Families of rows that turns and mirrors carry onto each other, the same ones carrying the whole set onto itself: the rest of each named row's family, in list order:
4 families of 8 rows:
z_822: 2; 6; -9; 5; 10; 1; -11; 30; 7; -12; 14; 1; 12; -21; 17; -6; -2
z_433: 1; 1; 9; 23; 7; -13; 3; 7; -4; 17; -15; 0; 24; 3; -15; 7; -3
z_471: 5; -11; 7; 25; 6; -8; 13; 7; 7; 17; -13; 7; 23; -7; -2; 6; -3
z_681: 25; 16; -15; 1; -4; 11; -20; 2; -1; -9; 16; -15; -7; -22; 11; -17; -2
z_199: 23; 7; 7; -8; 5; -4; -22; -12; 5; -9; 17; 0; -28; -3; 10; 2; -5
z_240: 6; -5; 4; 7; -8; 28; 5; -7; -1; 16; -10; -26; 7; -9; -16; -7; 8
z_602: -10; 15; 2; 2; 28; -10; -14; 13; 1; -4; 4; 13; -4; -11; 12; 3; -17
z_682: -8; -13; 10; 10; -4; -10; 25; -8; -5; 10; -5; 2; 7; 11; -7; 9; -10
z_821: 16; 14; -26; -10; -4; 19; -17; -1; -5; -9; 4; -1; -9; -19; 13; -12; -1
z_545: 14; -4; 10; 6; -7; 13; 1; -18; -9; 18; -3; -6; -1; 26; -17; -6; -8
z_478: -6; -10; -2; 26; -3; 5; 7; 15; 7; 17; -17; 1; 21; 0; -4; 3; -5
z_71: -1; 19; -15; 1; 11; 15; -15; 17; 11; -17; 10; -11; 5; -16; 8; -7; 11
z_210: 10; -8; -10; 10; -25; 16; 8; 2; -3; 13; -9; -17; 12; -6; -13; -13; 12
z_363: 1; 5; 7; -7; 15; -16; -17; 8; 7; -6; 9; 24; -3; -10; 13; 4; -15
z_91: -2; -1; -2; 25; 1; 4; 13; -1; -1; 5; -21; -2; 28; -8; -11; 1; 6
z_405: -3; -9; 22; 8; 2; -9; 17; -22; 7; 16; 3; -8; -5; 5; -14; -4; -11
z_633: 10; 23; -14; -10; 3; 13; -23; -9; 1; 0; 15; -14; -18; -6; 11; -13; -8
z_841: 12; -13; 14; 6; 0; -7; 14; -21; 6; 16; 7; 5; 3; 8; -11; 11; -16
z_65: 7; -12; -8; 3; -3; 14; 17; 10; -12; 18; -6; -20; 12; -14; -14; 0; 10
z_578: 0; 14; -11; 3; 2; 2; -14; 30; 5; -12; 7; -5; 6; -10; 20; 13; 4
z_770: 10; 16; 11; -13; 20; -5; -12; -15; 4; -14; 14; -1; -22; 0; 10; 4; -6
z_432: -12; 16; -10; -6; 11; -16; -7; 12; 3; -15; 0; 17; -1; -14; 11; -1; -4
z_49: 22; -4; 7; -1; -14; 12; 5; -27; 6; 6; -4; -11; 3; 16; -17; -1; 4
z_147: 18; 21; -12; -6; 0; 7; -16; -7; -11; -13; 18; -11; -12; -11; 6; -17; 10
z_330: -2; -10; 13; 4; 3; -2; 11; -16; 14; 14; -11; 3; 7; 9; -9; 12; -21
z_707: 25; -6; -2; 13; 4; 19; 7; -22; -6; 9; -2; -7; 2; 11; -21; -17; 7
z_191: 32; -7; 7; 4; -12; 16; 1; -15; 0; 10; 6; -12; 1; 8; -25; -9; 0
z_934: 16; -8; -1; 12; -11; 13; 8; 12; 0; 15; -12; -14; 15; -19; -14; -14; 8
z_254: -4; 13; -15; 8; 8; 5; -12; 29; -7; -8; 13; -6; -1; -19; 13; -11; 8
z_873: 10; 8; 7; -4; 4; 8; -17; -10; 16; -18; 14; 1; -26; 6; 15; -7; 0
z_719: 4; 13; 1; -5; 9; -12; -14; -1; 3; -8; 10; 5; -27; 14; 18; 4; -5
z_154: -10; 20; 4; -4; 2; -16; -20; 0; 9; -6; 6; 14; -2; -7; 12; 0; -22

The rest of the family of z_934: z_822, z_471, z_681, z_199, z_363, z_841, z_191
The rest of the family of z_433: z_821, z_405, z_65, z_578, z_707, z_873, z_154
The rest of the family of z_147: z_602, z_478, z_210, z_770, z_49, z_330, z_254

